One hidden turn or mirror swaps the rows below in pairs. Which row is each named row swapped with?
The rows were stretched afterwards, more along some directions than others.
ves: 0.624 0.198 -3.059 1.221 0.177 0.221 0.541 -0.987 -1.783 -1.085 -0.399 -0.188 1.788 0.843 0.740 -1.080 -0.553 2.542 1.067 -0.628
vogum: 0.366 -0.703 -0.563 0.401 -1.052 1.285 -0.061 -0.281 -0.062 2.344 3.180 -1.327 0.466 0.579 2.068 0.724 -1.522 2.897 -2.065 0.523
fazod: 1.277 -0.961 -1.873 1.756 0.528 -1.611 1.419 -0.565 -0.688 1.708 2.144 -1.791 -1.192 -0.577 -0.345 1.417 -3.061 2.271 2.111 -0.227
seber: 1.659 -3.975 -2.631 -0.367 0.135 -0.293 0.924 -0.293 -1.179 2.428 1.749 -1.265 0.438 1.117 1.592 -0.946 -0.322 0.881 -0.560 -0.381
fito: 0.815 -2.236 -0.871 -0.731 0.433 -0.050 0.191 -0.514 -0.486 1.426 1.672 -0.308 0.253 1.049 1.136 -1.211 -0.052 0.332 -0.069 1.173
tek: -0.491 0.030 -2.037 3.082 -1.009 -0.283 0.061 -0.655 0.130 1.045 1.449 -2.114 -0.287 0.045 2.022 2.818 -2.870 3.927 -0.275 -0.245
satuv: 0.750 0.075 -3.773 1.996 0.322 0.090 0.650 -1.486 -1.755 -1.135 -0.320 -0.858 1.430 1.005 1.138 -0.985 -1.448 2.770 1.237 -0.425
Vilo: -1.013 -1.214 -0.443 -0.153 -0.069 0.374 -0.406 -1.722 -0.641 0.888 1.367 -0.933 0.554 0.754 1.457 0.078 -0.611 1.999 0.822 1.956
pokuf: 1.934 0.013 -2.841 1.720 -0.290 0.422 1.393 -0.779 -1.537 0.936 2.634 -1.438 0.872 0.825 -0.010 -0.530 -2.043 3.471 0.695 -0.516
tega: 1.092 -0.846 -1.903 1.659 0.324 -1.430 1.348 -0.803 -0.760 1.518 2.157 -1.412 -0.808 -0.461 -0.361 1.351 -3.562 2.535 2.028 -0.069
gar: 1.794 -0.265 -1.708 0.827 0.249 0.397 0.801 0.599 -0.912 1.387 1.709 0.228 0.811 -0.253 0.162 -0.118 -1.676 2.674 -0.039 -0.751
bitub: -0.093 2.635 -0.621 2.434 -0.697 1.053 0.051 -0.713 0.853 0.052 0.999 -0.547 -0.498 0.217 1.800 1.679 -4.249 1.618 -0.084 0.691
pupoz: 0.729 0.644 -3.674 2.049 0.243 0.363 0.764 -1.243 -1.878 -1.027 -0.277 -0.511 1.416 1.073 0.755 -0.802 -1.427 2.482 1.357 -0.012
zilu: -0.036 -1.217 -2.248 1.018 0.008 0.182 0.217 -1.763 -1.674 0.860 2.035 -1.773 1.025 0.791 0.862 0.084 -1.037 3.769 1.516 1.051
Malo: 0.314 0.011 -3.251 2.624 0.436 -0.143 0.351 -1.812 -1.214 -1.013 0.213 -1.640 0.869 0.915 1.408 -0.259 -2.097 2.658 1.996 0.330
koteb: 0.148 -2.215 -0.465 -0.599 0.227 -0.145 0.103 -1.084 -0.082 1.346 1.355 -0.488 -0.174 0.826 1.608 -0.448 -0.608 0.521 0.346 1.149
Vid: -0.298 0.397 -1.542 2.865 -0.980 -0.183 -0.118 -0.392 0.293 0.954 1.407 -1.836 -0.363 -0.094 1.783 2.892 -2.885 3.494 -0.365 -0.136
kadu: -0.903 -0.976 0.078 -0.291 -0.173 0.383 -0.409 -1.789 -0.226 0.749 0.915 -0.504 0.186 1.001 1.547 0.070 -0.795 1.088 0.780 1.828
sifun: -0.300 -1.623 -1.880 0.689 0.526 -0.057 -0.396 -1.580 -1.529 0.910 2.034 -1.835 1.072 0.316 1.322 0.196 -0.699 3.685 1.427 1.606
rufi: -0.542 -0.920 -1.077 0.685 0.082 0.340 -0.561 -1.802 -1.011 0.785 1.591 -1.371 1.070 0.988 1.230 0.221 -0.796 3.083 1.437 1.777
tedu: 1.786 -0.711 -2.208 0.966 0.454 -0.412 1.012 0.229 -1.121 2.021 2.163 -0.359 0.024 -0.501 -0.085 0.415 -2.762 2.805 0.453 -0.644
Gigad: 1.314 -1.164 -1.271 1.204 0.290 -1.229 1.111 -0.533 -0.321 1.829 2.066 -1.307 -1.022 -0.762 -0.124 1.438 -2.912 1.904 1.627 -0.399
kel: 1.471 -0.352 -2.096 0.220 0.164 0.802 0.647 0.146 -1.252 0.915 1.270 0.304 1.316 -0.101 0.741 -0.550 -1.669 2.895 -0.701 -0.781
dila: 0.565 -0.062 -3.347 2.973 0.824 0.068 0.530 -1.475 -0.631 -0.570 0.950 -2.168 0.099 0.582 2.093 -0.144 -3.042 2.738 1.727 0.870
Nisil: -0.738 0.587 -1.180 2.769 -1.149 -0.236 0.061 -0.563 0.500 0.889 1.271 -1.771 -0.708 -0.177 1.965 3.168 -3.063 3.439 -0.367 -0.234
bivo: 0.529 -2.058 -0.561 -0.766 0.194 0.459 -0.007 -1.083 -0.370 1.653 1.200 0.013 0.368 1.523 1.485 -0.942 -0.689 0.122 0.179 1.356
lovop: 0.533 0.133 -3.643 2.092 0.456 0.138 0.713 -1.515 -1.797 -1.050 -0.180 -0.881 1.146 1.029 1.198 -0.753 -1.567 2.660 1.718 0.127
gol: -0.307 0.987 -0.190 0.978 -1.798 -0.224 0.578 -0.968 -0.213 1.154 1.833 -1.092 -0.586 0.482 0.115 2.112 -1.478 2.151 -0.586 0.006
gekev: 0.659 -0.863 -0.252 0.755 -0.950 1.499 -0.075 -0.042 0.402 2.702 3.496 -1.263 0.236 0.912 2.134 0.928 -1.785 2.485 -1.780 0.768
Ginal: 0.133 -2.150 -0.260 -1.057 0.200 0.615 -0.115 -0.904 -0.193 1.911 1.318 -0.237 0.115 1.181 1.964 -0.450 -0.839 0.050 -0.085 1.304
dos: 1.716 -0.655 -1.251 0.759 0.203 0.015 0.902 0.379 -0.681 1.757 2.244 -0.010 0.215 -0.357 0.156 0.495 -2.604 2.495 0.275 -0.340
Tevo: -0.258 1.000 -0.209 1.685 -1.672 -1.127 0.855 -1.271 0.068 0.640 1.351 -1.650 -0.848 0.278 -0.302 2.403 -1.749 2.250 0.543 -0.510
pip: -0.228 1.143 -0.038 1.198 -1.931 -0.650 0.722 -1.131 0.151 0.593 1.318 -1.015 -0.655 0.610 -0.133 2.222 -1.600 2.000 -0.062 -0.791
Vepa: 1.941 -3.585 -3.090 1.096 -0.192 -0.629 0.850 -0.213 -0.975 2.470 2.195 -1.927 0.627 0.910 1.984 -0.197 -0.896 2.662 -0.683 -1.368
nosor: 1.669 -3.484 -3.655 1.385 -0.438 -0.878 0.972 -0.318 -1.196 2.458 2.446 -2.315 0.472 0.739 1.862 0.451 -1.398 3.776 -1.027 -1.585
kepo: 0.297 0.829 -1.056 2.098 -1.140 -1.458 1.125 -1.293 -0.488 0.985 1.731 -1.651 -1.078 0.252 -0.817 2.254 -2.616 2.133 1.632 -0.109
Vadad: 2.146 0.080 -2.838 1.670 0.203 0.469 1.525 -0.705 -1.512 0.830 2.547 -1.154 0.876 0.486 0.136 -0.968 -2.295 3.235 0.720 -0.492
Koz: -0.215 -0.901 -1.999 2.939 -1.048 -1.067 -0.080 -0.338 0.005 1.542 1.905 -2.628 -0.251 -0.218 1.957 3.059 -2.264 4.370 -0.393 -0.898
migub: 1.275 -0.364 -2.044 0.185 -0.375 0.473 0.803 0.084 -1.192 1.073 1.147 0.337 1.339 0.046 0.467 -0.578 -1.161 3.068 -0.780 -1.100
muvud: 1.429 -0.765 -1.494 1.476 -0.113 -1.116 1.152 -0.489 -0.408 2.251 2.815 -1.384 -0.488 -0.594 -0.048 1.312 -3.659 2.558 1.381 -0.422
Nadi: 0.903 -2.344 -0.799 -0.753 0.558 0.124 -0.014 -0.816 -0.546 1.736 1.346 -0.151 0.045 1.090 1.346 -0.791 -0.530 -0.002 0.183 1.037
vunu: 1.763 -0.531 -2.447 0.065 0.179 0.768 0.889 0.315 -1.677 1.097 1.372 0.460 1.412 0.255 0.276 -0.844 -1.238 2.471 -0.483 -0.529
Koger: 1.312 -0.706 -1.463 1.780 0.159 -1.588 1.400 -0.570 -0.404 1.804 2.195 -1.542 -1.117 -0.657 -0.502 1.583 -3.198 2.280 1.869 -0.175
gamat: 0.279 0.388 -0.933 2.177 -0.577 -1.628 1.070 -1.309 -0.359 0.990 1.712 -1.790 -1.328 -0.177 -0.555 2.321 -2.903 2.170 2.170 0.198
defe: 2.112 -3.238 -3.725 1.657 -0.452 -1.011 0.991 -0.070 -1.488 2.552 2.389 -2.242 0.667 0.974 1.142 0.320 -0.903 3.271 -0.298 -1.123
giko: 1.234 -0.224 -1.164 1.497 0.129 -1.270 1.097 -0.603 -0.427 1.660 2.195 -1.032 -0.986 -0.512 -0.417 1.493 -3.267 1.781 2.050 0.221
rubo: 1.967 -3.245 -3.552 1.544 -0.299 -0.726 0.879 -0.252 -1.155 2.182 2.254 -2.198 0.472 1.035 1.787 0.276 -1.286 3.218 -0.793 -1.363
pegeg: -0.813 1.737 -0.547 2.748 -0.871 0.039 -0.316 -0.766 0.719 0.115 0.977 -1.295 -0.543 -0.180 1.583 2.672 -3.208 2.668 -0.039 0.328
zaled: 1.611 -3.649 -2.523 0.142 0.092 -0.603 0.860 -0.608 -0.960 1.922 1.880 -1.277 0.454 1.017 2.075 -0.888 -0.899 1.969 -0.804 -0.809
giz: 0.202 -2.249 -0.782 -0.972 0.202 0.121 0.102 -1.047 -0.533 1.491 1.205 -0.198 0.120 1.243 1.672 -0.724 -0.754 0.099 -0.268 1.363

Vepa swaps with -> gar
muvud swaps with -> fito
Vilo swaps with -> kepo
Vid swaps with -> satuv

